128 stands for zero in the data rows.
Some points:
(51 140 58 98 119 64 103 126 178 119 198 133 125 158 50 170 206 89 177 115 100 138 74 103 227 135 81 139 101
 102 164 91 142 77 168 127 145 156 132 162 91 99 206 165 171 73 146 55 119 131 129 140 148 135 69 129 157 148
 120)
(159 92 124 156 114 172 221 143 142 131 98 90 92 104 48 171 101 187 102 178 185 180 149 82 134 187 199 164 60
 131 105 141 114 120 116 96 124 116 110 206 140 110 111 199 133 49 184 119 173 54 104 94 115 51 104 135 158 86
 132)
(134 255 163 225 111 125 127 115 103 165 152 186 95 99 144 121 99 162 153 145 75 91 107 64 179 143 184 89 107
 167 152 154 125 186 113 153 132 130 121 153 92 125 65 142 117 124 133 34 123 198 180 191 115 99 123 58 105 110
 71)
(165 120 161 162 149 138 206 115 148 193 77 189 131 224 97 174 119 121 96 192 45 97 190 117 149 148 68 121 135
 88 62 119 97 81 176 132 90 149 74 104 127 165 143 94 146 197 127 113 78 152 93 155 97 149 92 131 125 110
 216)
(137 81 112 155 95 184 45 110 150 193 128 170 96 53 117 160 127 100 145 142 82 134 129 192 143 182 118 63 148
 64 92 137 172 70 120 115 195 71 105 157 189 69 75 159 54 151 95 128 127 119 134 147 128 121 114 160 64 187
 90)
(150 57 103 81 164 127 82 131 127 37 103 110 159 116 161 179 125 138 123 149 76 132 215 75 135 181 169 77 144
 138 152 169 175 123 106 197 203 196 138 69 81 88 145 147 93 78 126 99 147 221 121 88 123 157 157 74 141 56
 179)
(152 107 93 143 97 134 113 116 138 173 108 88 155 152 155 136 148 100 211 98 119 53 168 180 121 152 133 178 53
 156 131 133 60 188 108 150 87 118 174 72 141 151 148 94 128 134 199 72 167 102 83 51 194 120 105 125 10 135
 104)
(210 157 104 192 229 161 92 224 133 87 97 134 157 74 153 80 167 103 208 159 114 207 119 141 95 85 86 105 140
 77 130 141 90 84 141 155 128 123 159 165 120 155 186 58 141 88 178 160 156 114 104 159 91 132 90 101 144 102
 110)
(203 155 87 68 105 133 59 104 135 199 70 144 68 131 148 143 162 128 163 104 125 126 130 109 133 163 160 129 122
 114 175 86 92 214 120 158 121 109 42 95 76 119 156 127 163 159 116 167 167 115 157 103 51 133 194 218 216 149
 126)
(96 164 169 143 109 130 104 99 108 36 135 9 144 131 162 66 65 70 120 204 81 86 106 85 108 124 80 163 108
 139 81 109 81 143 131 117 198 133 23 118 177 141 172 144 90 152 129 117 127 50 125 118 99 174 81 167 162 116
 78)
(131 83 138 124 0 146 162 211 91 83 190 143 121 115 160 106 175 117 94 130 119 152 151 134 109 78 156 160 58
 94 191 138 85 104 93 135 142 88 132 187 114 179 122 177 163 122 110 127 18 146 104 108 40 167 170 142 50 152
 133)
(90 115 187 139 151 129 104 193 112 146 178 130 79 169 104 143 47 99 189 131 148 229 151 148 116 147 88 198 148
 57 108 102 200 142 81 136 127 115 154 82 0 189 111 123 94 141 120 101 160 177 200 101 173 114 111 154 158 103
 132)
(149 94 144 88 181 42 129 160 85 193 174 98 110 131 112 112 121 126 114 128 93 130 132 183 113 112 207 83 155
 116 131 80 114 86 133 132 136 72 97 77 209 165 138 113 176 117 169 117 98 112 223 100 148 88 162 10 162 123
 97)
(192 134 164 108 108 147 131 230 186 79 67 105 150 164 167 170 150 143 172 99 193 100 85 132 190 99 165 143 188
 163 65 120 108 150 186 107 193 152 146 106 192 135 91 143 141 134 62 69 54 104 177 155 147 83 141 179 128 147
 157)
(125 135 151 136 68 26 79 93 115 150 145 151 174 73 116 49 139 94 130 74 152 120 77 127 118 154 124 114 105
 78 59 225 141 158 160 142 84 154 133 146 193 207 63 150 116 135 182 102 152 153 46 103 75 108 146 138 175 124
 195)
(142 147 133 59 137 112 68 108 130 137 209 154 169 147 143 153 102 229 115 196 147 198 64 92 58 128 119 76 82
 137 109 183 126 136 137 103 88 73 118 90 116 62 118 71 212 163 83 111 128 83 134 106 151 149 95 139 61 122
 171)
(118 141 150 84 145 92 117 93 76 80 20 138 199 115 97 157 130 162 126 159 119 101 120 175 169 122 127 137 185
 101 124 139 186 138 115 123 85 96 86 248 64 179 143 146 146 165 112 94 168 97 145 82 177 172 202 95 96 144
 66)
(80 144 98 88 159 47 227 185 134 161 78 181 66 72 182 118 114 95 107 152 98 164 111 141 77 109 101 135 169
 150 112 139 129 155 111 162 157 172 124 114 163 102 100 190 197 124 107 129 182 152 114 105 189 180 78 183 69 128
 111)
(188 122 133 191 173 117 160 29 101 96 116 132 145 65 76 47 136 100 126 141 171 119 141 99 143 122 122 109 142
 176 253 126 141 51 104 105 110 75 154 63 140 152 108 147 135 184 93 63 86 132 122 117 170 125 109 218 145 140
 156)
(126 129 109 86 127 152 169 69 72 117 138 150 31 146 195 148 121 127 84 81 146 90 133 172 179 109 123 160 147
 95 139 224 119 113 150 187 139 87 136 160 129 109 106 15 107 84 141 135 84 81 145 82 152 170 54 129 198 99
 130)
(93 188 129 77 122 108 130 112 225 74 120 149 176 108 83 107 120 116 124 88 82 125 189 122 3 155 140 153 107
 128 161 65 71 106 143 157 108 149 155 200 123 122 103 66 60 82 88 149 149 115 227 135 146 108 132 141 135 146
 181)
(158 196 180 62 164 170 113 110 109 157 127 134 96 135 97 97 138 156 85 43 153 111 139 88 112 177 133 170 148
 64 156 66 204 98 152 80 199 221 134 95 133 125 140 93 151 99 156 137 90 92 73 169 132 138 157 124 29 95
 108)
(145 48 122 141 125 141 162 148 128 134 187 92 108 83 187 149 158 224 184 116 76 71 134 117 101 159 75 188 155
 177 169 152 177 128 174 66 81 146 81 126 137 177 79 118 146 93 131 151 172 137 149 241 155 183 151 125 147 179
 129)
(103 75 123 137 139 133 141 165 134 101 125 196 128 174 36 108 190 108 164 115 156 90 72 86 80 213 113 134 164
 187 107 171 143 153 103 151 80 138 128 104 137 129 112 105 96 169 70 199 81 112 159 105 58 130 99 77 123 67
 23)
(73 118 111 90 157 175 76 144 115 218 98 126 191 150 154 170 68 28 152 169 211 73 115 91 87 102 168 125 135
 110 208 118 146 162 94 109 108 119 160 145 141 132 108 211 121 100 126 164 94 86 106 194 128 177 77 68 154 104
 198)
(103 99 53 202 139 137 139 113 173 153 101 126 154 182 192 103 76 197 82 75 130 159 116 176 97 117 136 66 63
 152 103 84 183 94 167 205 151 180 152 89 74 186 120 148 116 113 75 108 93 44 83 142 101 111 156 128 174 143
 58)
(109 135 150 104 196 153 121 97 90 133 138 147 104 109 103 151 237 113 76 128 125 128 169 157 112 29 70 108 106
 131 89 165 66 177 134 97 104 121 103 70 87 114 129 211 64 68 115 133 114 100 128 151 156 37 173 121 132 97
 127)
(60 73 186 192 180 157 100 71 142 183 128 172 110 146 171 70 155 162 140 144 173 114 100 167 112 172 152 147 161
 168 84 125 44 123 115 58 165 196 145 170 106 94 210 119 158 89 113 142 105 196 152 76 117 162 145 139 141 189
 149)
(99 183 176 121 124 159 180 149 140 123 211 118 203 132 119 157 127 122 79 116 156 142 201 187 200 148 118 93 196
 167 162 133 119 173 165 144 133 56 169 88 184 154 187 130 128 97 70 144 234 130 77 120 60 154 118 155 125 146
 111)
(145 81 164 108 92 157 140 110 157 86 122 131 81 184 106 78 110 138 131 144 79 135 121 141 139 56 103 111 143
 97 196 127 116 184 52 72 156 197 189 113 131 77 67 105 144 193 111 110 206 90 94 120 106 88 106 45 161 209
 144)
(55 140 67 72 94 160 141 71 0 95 104 86 146 93 137 188 132 140 162 140 156 183 99 144 153 118 167 125 99
 137 110 77 51 63 119 102 114 190 180 102 150 178 114 102 109 204 144 162 168 165 150 191 100 100 111 154 119 111
 131)
(187 152 179 212 94 122 110 113 114 174 161 25 154 108 93 201 132 107 88 102 105 129 113 134 98 55 113 192 140
 166 113 171 175 98 137 211 120 197 177 157 131 41 175 150 173 171 147 196 113 132 174 106 110 122 142 143 155 120
 120)
(109 97 136 134 85 172 144 165 99 116 119 91 76 170 128 102 108 60 111 52 132 122 150 24 110 94 141 11 149
 141 70 105 146 92 225 76 82 67 160 158 79 76 139 125 129 135 161 133 183 136 136 107 179 177 175 131 113 123
 130)
(152 103 131 129 136 54 113 120 195 147 120 99 167 179 112 139 129 127 35 143 73 144 59 130 189 125 161 107 142
 177 134 116 114 152 73 105 157 84 157 154 67 149 78 86 89 95 200 228 103 179 109 189 184 133 127 186 107 102
 112)
(105 142 140 144 98 119 111 111 142 83 112 195 93 97 152 151 32 111 173 113 113 137 112 174 142 108 94 163 128
 209 128 57 188 132 97 73 95 96 120 147 163 105 173 74 138 108 98 160 86 149 40 100 143 57 206 103 152 42
 160)
(97 158 79 160 109 108 187 156 162 106 106 123 194 88 147 106 164 108 89 124 218 124 160 112 143 99 169 155 61
 90 87 147 226 131 79 90 115 113 26 80 141 66 166 49 100 142 152 143 121 187 145 136 118 110 102 107 138 218
 136)
(146 167 30 127 142 129 130 127 151 79 177 91 88 160 131 59 106 230 106 147 209 102 137 135 163 129 71 145 140
 91 124 99 72 151 138 207 86 82 141 165 197 113 130 242 91 206 168 165 111 193 94 150 160 122 160 103 108 165
 145)
Along one direction, these points spread out more than along any other. Where along it does each point below lie, from 0 to 99? The average is 50, and the first point in the table lies past the average. One standard deviation of the points above along it is 16.
(90 115 187 139 151 129 104 193 112 146 178 130 79 169 104 143 47 99 189 131 148 229 151 148 116 147 88 198 148
 57 108 102 200 142 81 136 127 115 154 82 0 189 111 123 94 141 120 101 160 177 200 101 173 114 111 154 158 103
 132) 90
(134 255 163 225 111 125 127 115 103 165 152 186 95 99 144 121 99 162 153 145 75 91 107 64 179 143 184 89 107
 167 152 154 125 186 113 153 132 130 121 153 92 125 65 142 117 124 133 34 123 198 180 191 115 99 123 58 105 110
 71) 53
(146 167 30 127 142 129 130 127 151 79 177 91 88 160 131 59 106 230 106 147 209 102 137 135 163 129 71 145 140
 91 124 99 72 151 138 207 86 82 141 165 197 113 130 242 91 206 168 165 111 193 94 150 160 122 160 103 108 165
 145) 4
(80 144 98 88 159 47 227 185 134 161 78 181 66 72 182 118 114 95 107 152 98 164 111 141 77 109 101 135 169
 150 112 139 129 155 111 162 157 172 124 114 163 102 100 190 197 124 107 129 182 152 114 105 189 180 78 183 69 128
 111) 53
(55 140 67 72 94 160 141 71 0 95 104 86 146 93 137 188 132 140 162 140 156 183 99 144 153 118 167 125 99
 137 110 77 51 63 119 102 114 190 180 102 150 178 114 102 109 204 144 162 168 165 150 191 100 100 111 154 119 111
 131) 38
(125 135 151 136 68 26 79 93 115 150 145 151 174 73 116 49 139 94 130 74 152 120 77 127 118 154 124 114 105
 78 59 225 141 158 160 142 84 154 133 146 193 207 63 150 116 135 182 102 152 153 46 103 75 108 146 138 175 124
 195) 21
(105 142 140 144 98 119 111 111 142 83 112 195 93 97 152 151 32 111 173 113 113 137 112 174 142 108 94 163 128
 209 128 57 188 132 97 73 95 96 120 147 163 105 173 74 138 108 98 160 86 149 40 100 143 57 206 103 152 42
 160) 61
(109 97 136 134 85 172 144 165 99 116 119 91 76 170 128 102 108 60 111 52 132 122 150 24 110 94 141 11 149
 141 70 105 146 92 225 76 82 67 160 158 79 76 139 125 129 135 161 133 183 136 136 107 179 177 175 131 113 123
 130) 60
(73 118 111 90 157 175 76 144 115 218 98 126 191 150 154 170 68 28 152 169 211 73 115 91 87 102 168 125 135
 110 208 118 146 162 94 109 108 119 160 145 141 132 108 211 121 100 126 164 94 86 106 194 128 177 77 68 154 104
 198) 54
(188 122 133 191 173 117 160 29 101 96 116 132 145 65 76 47 136 100 126 141 171 119 141 99 143 122 122 109 142
 176 253 126 141 51 104 105 110 75 154 63 140 152 108 147 135 184 93 63 86 132 122 117 170 125 109 218 145 140
 156) 33
(165 120 161 162 149 138 206 115 148 193 77 189 131 224 97 174 119 121 96 192 45 97 190 117 149 148 68 121 135
 88 62 119 97 81 176 132 90 149 74 104 127 165 143 94 146 197 127 113 78 152 93 155 97 149 92 131 125 110
 216) 55
(97 158 79 160 109 108 187 156 162 106 106 123 194 88 147 106 164 108 89 124 218 124 160 112 143 99 169 155 61
 90 87 147 226 131 79 90 115 113 26 80 141 66 166 49 100 142 152 143 121 187 145 136 118 110 102 107 138 218
 136) 37
